A single turn carries every row of the set below to another of its rows. Some are shown first; where does it send the rows asked next?
J697: [ 31  23   1  22 -27   0 -19  12  -4  -8  -3  -8  13   5]
J39: [ 27  15  -8   4 -30   7 -35  19  -6  -8  -5 -23  -3   9]
J826: [  5  15  -6 -11 -32  -8  -1   5 -10 -23  -4 -16  20  19]
J859: [-11   5 -14   0 -17  29 -37  -8   6 -12 -10 -18   4  -3]
J494: [ 24  14   8  16 -28  -1 -16  -1   3   4   9  -4  17   0]
J568: [ -5  -9  -3  -3 -29  26 -39   2   4 -15  -2 -15  11  -6]
J209: [ 28  17  -4  17 -31   5 -16   3   9   7  -3 -13   3   6]
J354: [ 13   7  -4  11 -32  27 -38   8  13  -3 -10 -18   4   7]
J651: [  0   8  -6   2 -14  -9  -4 -12  -4   3  15 -12   9  -8]
J423: [-10   7 -24   2  -8  16 -22 -11 -20 -19 -14 -18   9  -3]
J127: [ -2  21  -6 -13 -26  -1 -10  -6 -12 -31  -7  -6  25  14]
J941: [ -8  20   0 -19 -28   5 -22   7  -9 -30  -1 -14  22  15]
J318: [  6  26  -8  11 -13 -10   0   5 -10  -3  12 -13   9  -8]
J338: [  4  14   1  -9 -26   2 -26   4  -8 -26 -10 -20  22  29]
J126: [ 10  24 -10  10 -18  -1  -1 -12   1   6   4  -7   8  -8]
J767: [  6  18   3  -2 -34   2  -9   9  -8 -20  -7 -13  31  26]
J924: [-10  21 -13   3 -13  -1   1   6 -16   2  10 -19  12  -7]
J602: [ 19   2  -6   9 -30  16 -40  19   1 -19 -11 -24   2   7]
J774: [ 23  31   0  21 -18   0 -15   2 -14   1  -2  -5  17   4]
J419: [ -1  10  -9   3 -32  34 -35  15  -8 -20 -11 -12  15  -6]
J373: [-14  16 -17  -1 -11  13 -12 -16   0  -5   2 -11   5 -15]
J64: [ 28  -4   2   8 -32  10 -38   3   6  -8  -4 -15   5   8]
J873: [-14  13 -18   6  -2   4 -14 -12 -17 -19  -2 -16  10  -9]
J346: [-12  -2 -11   1 -10  14 -21 -22  -7 -14   0  -9  14 -10]
J335: [-15   4 -10   3 -20  28 -33   8  -6 -25  -9 -17  14  -7]

J873 turns into J602
J346 turns into J64
J941 turns into J767
Now find these:
J39 turns into J924
J373 turns into J354

A single turn carries every row of the set below to another of its rows. Some are shown first; where does it send the rows asked next?
J214: [ 32  -7  27   3  20  -5  33  10   4  -5 -17  21 -23  16   6   8  10 -15
   6  14  -1   3  -5 -14 -11  18   8   4  14]
J572: [ 17  -3  14  12  17  35  26  20  23 -14   1  14   9  -6   1   5   5  -4
  13  16  -5   7 -17 -13 -12  17  -5 -12  23]
J256: [  7  -9   1   1  19   0  38  20   2   2 -13   7 -10  -7   7  15  -7  -4
   4   0  17  -6 -24 -22   3   6  13 -25  32]
J860: [ 33 -36  15  27   5  32  33  19   8   3 -12  22  10  12   7  11   8 -23
   6  26   6  -7 -52  -6  -7  17  16  -7  19]
J916: [ 15  -5   5  28  16  -8  28  -3  16  -2 -26   4  -2  -7  -1  24 -11 -21
   8   8  15  15 -35  -3  10  12  -4 -20  32]
J741: [ 23  -5  23  27  17   3  37   5  15   6   6   2   8 -12  15  11   1 -35
  26   7  13  -9 -34  16 -10  -1  18  -6  31]
J61: [ 43 -32   9  14  24  15  12  23  27   7 -10   9 -19  -1  13  25 -14 -14
  23  17   9   8 -29   0   3  20   4  -5   1]
J529: [ 42 -17   9  17  -5  -2   9   5  35   2   0   5  -8  -7   3  -1 -21 -42
  21   7  14  -5 -22 -15 -12  13   8  -7  22]
J751: [  3 -22  17  10   6   8  28  16  15   6 -20   7 -22  -5   2  -8  -9 -30
  21  11  22   7 -30  -4  -9  13   4 -38   6]
J42: [ 17 -12  13  24   1   9  22  29  22  12 -17  -4  11  -7  14  18  -1 -29
   0  -1  -6  12 -10 -20   3   9   9  -6   0]
J753: [ 27 -22  -6  27  23   3  25  12  15  21   4   5  -5   9  13  -7   4  -9
  17   1  14   9  -5   0   6  10   5   8  28]
J735: [ 30 -13  37  24   7  -4  36  12  24  13  -5  21 -14  17   7   8  10 -43
  29  18  -5   6 -34  -6 -13   8   1 -10  -4]
J158: [ 18 -27  24  13  28   8  35  -2  21  20  -5  19  -8   8   2  -2 -11 -37
  16 -20  -4  -7 -29 -29  -1  19 -11  -7  27]
J696: [ 21 -49  12   7  -5   6  23   0  12   9  -3  20  -3  11   6  14  -8 -11
  23   6  10   8 -14 -16 -23  18  10 -11  34]
J776: [ 26 -29  21  37   2   8  20   1   1  20 -20   4 -27  17  12  10  -3 -34
   6   1  12  -7 -49 -16  -9  23   9  -4  15]
J708: [ 21 -13  23  16  16   9  42  21  10  16   8  -1 -10   6  10   1   3 -33
  36  11 -10  -7 -27 -15 -30  22  19   9  14]
J297: [ 26 -16  15  27  17  27  17   1   3   5   4  23  -1  -1  -1  29   0  -5
   8   2  17 -13 -42 -12 -24  16   6 -18  11]
J991: [ 27   1  -5  22  16 -12  37  10  12  16  -5  -1  12  14 -11  18   0 -31
  17  14  15 -17 -34   1 -10  20  11  -5  25]
J755: [ 17 -16  30  17  10  12  28   0  28  -5   4  -3   8   4  18   2   4 -15
  10   9 -10 -17 -17 -28 -13   0   9 -26   9]
J986: [ 22 -10  11  18   7   9  28  32   6  26 -14  25 -19  12   2  16   0 -36
   3 -11  13   3 -41  -8  11  15 -10  -4  22]

J42 turns into J214
J572 turns into J708
Now find these:
J696 turns into J529
J991 turns into J297
J735 turns into J986

